128 stands for zero in the data rows.
Here are some points, each followed by its number:
[ 83 130 169 104 105 131 155 117 132 116 127 100  88 161 181 109 152 126
 111 115 159 186 136 158  86 103 131 130 159 111 152 104 150 143 158 155
 164 139 125  99 134 110 105 189  56 117 129  69 136 177 101  90 137  92
 141 130 137 131 181 151 130 118 123 116] 0
[116 130 112 138 126 120 113 112 128 149 119 125 147 122 121 150 106 140
 149 135 144 111 139 130 139 129 135 134 117 129 118 131 112 135 102 107
 111 133 110 135 129 146 126  93 148 124 139 160 122 122 131 135 126 138
 150 125 119 122 110 125 147 136 109 128] 1
[  0 115 152  94 108 112 154 116 244 140 140 102 153  74   0 112 180 188
 115 112  29  92 184 247 222 155  64 255 255 144  36  94 107 255 150  55
  54 145 131 175 134 225 206 192   0 167   0 121 143 140  82 176 108  80
 109  52 146 140  19 171 116  18 202 202] 2
[132 104 162  77  85 145 153 146 184  76 144 129 136  87 118 129 159 152
 134 124 118  87  88 176 143 174 134  83 108 152 143 129 147 117  92  88
 141 175 141 103 106 105 107 120   6 179  95  70 193 113  87  48 150  98
 113 131 161 111 176 138 141 139 138 168] 3
[132 131 138 147 156  99 147 135 111 100 152 113 101 169 129 155 110 114
 140 140 143  96 106 107 105 107 154 128 109  88 128 125 124 109 145 154
 144 109 136 129 119 132  90 152 165 155 146 132 100 143 134 135 119 139
  72 105 130 150 146 106 153 129 110 125] 4
[105 105  84 136 106 119 112  75 153 112 128 125 149 118 166 141 124 153
 137  90 110 118 141 160 184 149 118 139 162 130 127 134 107 157 116  95
 119 133  99 142 138 122 176  78 100 126 122 105 138 138 122 116 131 109
 174 111 106 137 123 157  99 106 144 136] 5
[117 127 118 118 160 113 116 124 152 149 137 136 137 117 104 157  89 121
 135 161 138 137 134 121 105 144 106 147 148 108  90 109 134 147 117 118
 100 144 140 113 131 155 115 132 150 178 125 146 117 128 127 145 124 111
 117 123 140 142  90 129 124 138  91 132] 6
[ 48 112 159 123  97  36 154  67 116 111 159  95  82 192 150 129 137 148
 188 159 166 132  77 145 155 106  65 141 223  70 106 126 116 184 156 106
 161 148 136 154 133 109  89 137  76 135 171 106 144 173  54 180 129  99
 168 107 134 233 189  80 119 124 129 153] 7
[151 171 153  93  99 141 114 130 186 156 113 124 104 107 111 107 140 124
 134 110 121 150 130 143 124 150 100 148 129 140 144 124 110 148 145 114
 124 137 123 114 141 120 170 122  72 120 106 106 162 136 127 125 137 144
 106 134 103 111 126 150 115 131 157 165] 8
[145 108  94 121  42 196 155  64 170 124 127 198 183  70  80 120 138  87
 107 160  46 141  82 101 127 143  86 143 140 156  72 109 163 178 101 121
 113 112  91 109 131 156 142 165 127 152  95 140 149  67 162  55 109  50
 191 181 188 118  87 152 104 157 113 188] 9
[137 149 114  49 149 195 161 192  84 140 106 145 147 120 174  99 143 198
 107 152 107 162 141 172 151 142 107 138 162 126 180  93 138 123 171 130
 155  72 119 208 183  98 148 125 153  43 193 166 107  89  99 142 168 192
 136  90  71 144  88 133  95 125 124 126] 10
[ 92 139 126 127 138 118 136 121 132 133 113 115 139 121 133 134 122 153
 121 147 101 114 139 128 124  96 110 151 175 113 117 127 142 171 126 130
 129 121 141 147 129 131 111 138 140 138 118 144 134 122 118 158 147 130
 114 125 146 144 113 126 129 119 110 140] 11
[115 112 151 157 112 103 141 124  99 104 126  98  90 184 151  77 156 127
 136  90 148 140 123 109 105  95 152 127 134 114 182 145 131 115 179 172
 151 138 151 112 106  95 137 138  78 102 119  82 140 172 106 103 130  99
 153 114 131 135 176 110 152 115 162  96] 12
[154 141  93 147 140 134 159 105  88 117 125 126 107 168 196 142 131 158
 134 153 146 124  99  95  82 120 134 138 153 133 154 134 163 111 138 160
 176 116 161 135 128  99  72 139 148 123 151 135 134 122 120 123 169 157
 135 155 142 131 154 106 121 140 137  95] 13
[153  64 107 162  95  78 128 125 161 114 143 149 157 125  68 116 111 162
 170  96  90  77 149 142 210 149 143 139 126 145 107 145 119 133 131  81
 109  99  97 127  61 160 178  61 106 130  57 113 125  94 116 166  81 139
 168  98  84  83 106 105 129  98 170 124] 14
[113  80 133 169 119  82 153 108 120  61 123  95  82 199 165 124 137 132
 120  86 136 121 150  95 143  87 175 120 155  91 151 141 104 131 143 161
 166  72 131 137 121 135 136 129 109 117 124  93  99 176 109 144 101 105
 141 103 134 110 193 104 159  82 174  85] 15
[118  92 190  93 129 107 117 168 142 161 141 156 108  94 106  66 130 139
 162 128 142 119  81 151 133 157 112  95 123 185 107 135 169 111  99 102
 143 210 128  99  85  69 101  89  37 153  68  90 204 104  55 134 165 100
 157 176 158 115 121 106 136 216 127 162] 16
[101 155 117  88 124  99 101 155 152 158 154  65 171 139 143 225  87 180
 167 121 182 111 188 131 167 172 139 117 110 121 147  87  68 151  91 102
  86 122  75 137 180 178 159  61 178 123 144 135  88 130 162 179 144 140
 111  89  87 123  73 131 157 144  83 129] 17
[152 101  65 130 165 145 154 140  98  95 128 101 130 133 154 133 104 173
  79 157  99 140 133  98  85 146 105 142 175 128 125 111 184 165 144 177
 138 139 160 125 100 121 108 174 179 158 145 132 115 143 156 108 138 175
 154 151 154 112  98 142 115 109 114 113] 18
[ 99 136 118 118 148 131 130 140 128 137 106 130 144  96 161 143 137 155
 140 130 114 107 135 151 143 130 120 134 146 118 132 147 135 131 113 120
 129 136 125 149 132 117 113  82 129 113 112 135 152 116 125 164 142 158
 124 138 109 139 105 131 107 158  96 127] 19
[132 110 130 130 116 121 143 119 181  60 119 125  80 170 147 166 134 114
 167 115  92 102 137  63 197  56 166 106 177  90 118 129 126 117 120 151
 151   0 125 135 104 162 133 104 136 117 123  72 102 128 100 156 100 117
 147  65 123 124 171  54 164  89 153 127] 20
New points follow, each followed by the numbers of its three nearest points above by angle, nearest first.
[ 81 105 111 134  94 170 112 123 112 129 128 157 153 134 167  70 152 125
  72 108 104 151 153 167 130 135 117 145 163 173 123 138 155 166 136 152
 156 180 131 150 139 119 169 142  98 110 152 143 136 112 141  93 157  99
 148 174 173 131 159 160 136 128 144  84] >> 0 9 5
[147 116 135 114 147 188  86 199 144 187 143 159 168  38 142  45 172 110
  59 102 111 167 126 182  67 166  88  80  65 147 161 156 127 106 118 171
 163 211 157  75 111  86 110 121 133  84 101 136 161 135 132  55 188 151
 132 203 140 112  91 165  68 198 142 120] >> 16 8 3
[135 120 138 139 106 114 111 148 141 116 131 161 110 141  73 106 158 105
 104  81 129 145 156 158 156 142 128  94 103 160 108 132 106  97 120 105
 131 119 119 137 123 127 168 102 115 114 112 143 122 103 125 118 122 120
 111 127 113 119 141 110 135 127 205 117] >> 14 8 3
[137 107 117 142 114  97 137 132 134 126 123 135 136 142 120 118 127 136
 135 113 111 116 140 127 147 137 143 124 128 150 120 129 133 136 118 117
 107 113 133 132 115 133 149 103 122 120 104 115 120 116 126 142 119 130
 128 118 108  99 126 132 128 103 154 124] >> 14 5 2
[128 127 154 124 124 113 115 142 120 134 151 124 118 144  92 118 128 116
 141 132 146 144 118 137 132 148 116 107 111 129 127 121 110 131 139 112
 129 143 122 132 142 123 148 139 116 114 150 124 122 145 113 126 124 119
 121 117 105 129 130 131 134 122 147 132] >> 8 7 12
[124 166 165 103 140 167 119 142  89 156 134 145 135 109 125 130 126 100
 148 184 144 128  70 113 109 125 121 117  88 121 118 136 165  81 123 120
 125 151 137 116 152 105  71 168 140 130 169 168 132  97 128  99 155 103
 115 167 156 183 121  98 126 213  59 143] >> 16 13 6
[152 103 165 141 167 115  12 211 150 172 152  86 165  81  68 105  47  95
 137  46 224 140 165 173 145 176 169  43  16 140 175 139  69  52  56  64
 108 217 159  70 119 105 145  61  99 120 143 139 135 133 141 158 129 126
 105 103  71  92  92 156 155 160 174 125] >> 17 16 1
[178 153 123  83 109 176 138 124 126 145 150 136 122 122 171 134 109  83
 121 156 177 168  92  75  68 124 124  87  84 107 127 117 131  94 133 155
 136 135 120  93 152 132  91 165 172 138 188 140 139 145 159  92 151 116
 126 146 153 145 159 131 128 155  85 150] >> 13 4 0
[110 133  52 133 147 112 163 140 162  95 129 132 134 138  98 157 136 188
 108 123  89  81 164 138 168 144  99 191 175 127 102 108 130 186 123 140
  91 100 150 171 108 181 161  92 140 167 108 129 104 137 141 164 117 166
 111  75 112 126  94 137 127  56 121 135] >> 2 11 14
[141 126 113 151 141 125 148 119  98 106 104 125  87 181 187 125 107 153
 161 130 156 124  95  67  98  89 138 131 166  97 177 143 162 109 150 167
 170 110 156 121 108  93  87 113  95 102 132 102 155 146 105 123 171 150
 156 123 155 123 180 113 126 129 158 100] >> 13 12 15
[190 136 123  91 111 173 133 113 133 126 148 133 128 109 132 158 108  95
 114 131 148 159  97 108  98 147 131  80  91 124 127 102 118 100 122 141
 148 122 114  88 133 133 110 151 147 150 157 119 144 133 140 100 129 113
 128 147 134 117 147 143 136 145 110 141] >> 9 3 13
[151 160 136 124 115 128 127  82 155 176  66 102 142  71 130 160 117  66
 191 187 121 101 105  44 108  90 125 173 137 128  95 129  98 123 128 103
 133 127  75 119 139 134 117  77 129 149 106 147 150 111 145 122 106 106
 168 161 169 126 109 123  92 173  84 193] >> 9 1 6
[ 75 127 138 163 120  95 116 115 122 157 101 106 140 131 103 113 136 107
 137 121 136 113 147 122 152 102 116 149 126 138 106 169 135 147 110 114
 124 161 138 135 133 123 120 116  96 126  91 153 131 118 131 131 125 114
 127 136 154 133 127 108 145 136 141 118] >> 2 11 16
[128  92 111 154  98  94 132  93 176 130 115 112 144 115  97 152  92 124
 156 127  94  87 165 128 160 150 122 150 169 143  96 118 112 183  88  97
  83  96 102 128 109 159 198  88 108 132  74 136 118 117 131 134  81 110
 173 106 120  84 106 145 142 100 151 146] >> 14 5 2
[153 141 117 104 147 137 129 198 126 118 150 151 156 124  87 117 142 143
  63 138 113 143 143 153 110 146 123 106  95 128 104 125 154 128 115 136
 119 120 150 126 114 161 133 172 185 153 137 157 108 112 132 141 135 147
  88 121 118 124  85 123 118 102 121 129] >> 18 6 10
[131 125 148 106 124 127 109 166 113 122 158 140 128 139  83 101 121 115
 128 126 139 153 115 145 131 148 111 104 109 136 132 123 113 124 144 104
 125 137 129 128 134 125 152 139 118 119 142 132 118 131 115 125 143 115
 119 113 101 142 120 135 129 131 144 134] >> 8 16 10
[ 83 129 128 142 119  98 116 120 138 151 114 121 138 128 105 120 132 120
 137 115 132 108 131 131 138 119 124 140 131 140 117 160 134 141 114 111
 123 151 139 132 137 130 126 113 107 127 106 147 123 121 118 145 132 124
 126 128 145 133 121 117 136 134 143 128] >> 2 1 11
[118 105 141 137 106  99 138 100 154 152  92 130 124 119 147 123 134 123
 154 118  92 111 148 117 150 104 129 152 138 115 118 153 124 144 128 126
 120 119 146 132 133 128 144  98 100 126  92 113 144 118 124 141 113 121
 147 118 128  97 118 131 112 118 150 120] >> 14 5 2
[110 115 124 148 112 174 108 117 123 128 122 144 152 120 143 109 138 134
 115  95 125 129 136 150 116 128 122 132 128 138 143 143 142 134 122 134
 149 140  94 134 123 117 150 127 111 107 123 150 139 127 146  95 147 102
 167 163 154 118 119 135 130 140 147 101] >> 9 5 12
[ 84 192 177  67 116 153 118 136  82 149  74 151 107 127 135 107 206 112
 138 175 133 158 105 144 129 108 119 148 111 132 150 148  98 114 185 127
 122 100  95 157 196 110 139 133  94  95 179 118 115  97 114 113 101 108
 133 150 130 194 125 106  81 171  85 147] >> 10 0 7
[ 89  93 132 144  83 168 120 135 106 117  99 125 158 142 161  69 149 135
  92  91 122 142 162 131 141 121 147 121 141 137 129 164 132 150 125 131
 166 157 113 132 145 100 169 145 100  92 145 148 130 113 163  80 153 103
 171 165 149 122 138 135 132 145 161  95] >> 12 0 5
[118 128 113 126 137 145 108 130 123 114 143 126 148 128 134 141 140 149
 132 119 142 121  97 141 141 131 127 110 127 125 153 146 138 101  99 129
 142 149 126 122 125 144 100 110 136 157 163 138 142 116 141 133 135 146
 118 141 124 157 134 127 134 144 108 116] >> 19 13 1
[122 150 121 125 126 157 111  99 120 188 105 139 144 103 136 115 131 131
 117 143 115 148 126 118 115 126 129 163 139 148 123 129 128 130 136 122
 108 155 124 137 137 116 123 127 107 132  99 153 145  93 137 108 139 140
 152 168 143 138  90 136 101 151 113 140] >> 9 19 16
[131 115 103 125 128 139 139 127 111 109 135 132 129 134 149 123 132 134
 122 135 124 136 124 126 121 127 128 127 138 121 128 128 138 124 133 148
 132 122 131 129 116 123 126 128 142 126 147 126 126 139 136 116 124 142
 147 132 120 127 126 133 124 124 127 118] >> 18 13 10
[255  53 103 159  96 188  75 204  76 128 155 173 161 156 104  71  95  46
  49  28 193 174 134  70  43 153 166  55   0 168 146 164 142  41 142 183
 208 191 141  59 150  73 173 178 178  97 155 171  89 113 176  53 183  75
 146 176 125  33 141 105 162 158 216 103] >> 12 13 18
[126 146 163 126 115 140 129 128 142 126 106 128 130  90 151 131 173  85
 115 133 109 138 143 144 123 123 162 112 114 119 114 110 126 116 130 147
 109 117 116 105 126 164 131 161 137 146 109  85 135 133 155  90  88 104
 100 136 147  99 117 158 101 126 107 130] >> 9 0 3
[172 153  66 132 174 114 128 146 141 120 130 128 132 143  88 170  99 181
 139 126 139  77 134  90 126 156 145 167 123 150 143 143 133 118 116 126
 120 119 143 144  99 134 132  54 143 134 105 147 126 109 124 186 143 188
 144  97  98 116 105 113 117 120 149 127] >> 14 1 17
[109 107  88 162 120 106  94  92 142 111 116 103 150 112 193 175 109 106
  83 107 180 102 182 152 139 152 202 119 126 111 120 105 124 144  87 145
 100 137 110  92 118 183 139 173 147 145 132 124 123 131 208  92  97  86
 120 158 165  69 118 179 140  96  85 106] >> 17 1 5
[117 137 134 133 140 137  99 172 138 144 136 138 159 110  73 130 112 143
 119 105 133 119 157 152 145 138 132 102 102 148 113 135 136 113  99  96
 110 147 145 131 115 141 139 122 121 134 113 165 106  93 120 143 147 138
  98 114 116 122 103 120 134 118 157 127] >> 14 1 2
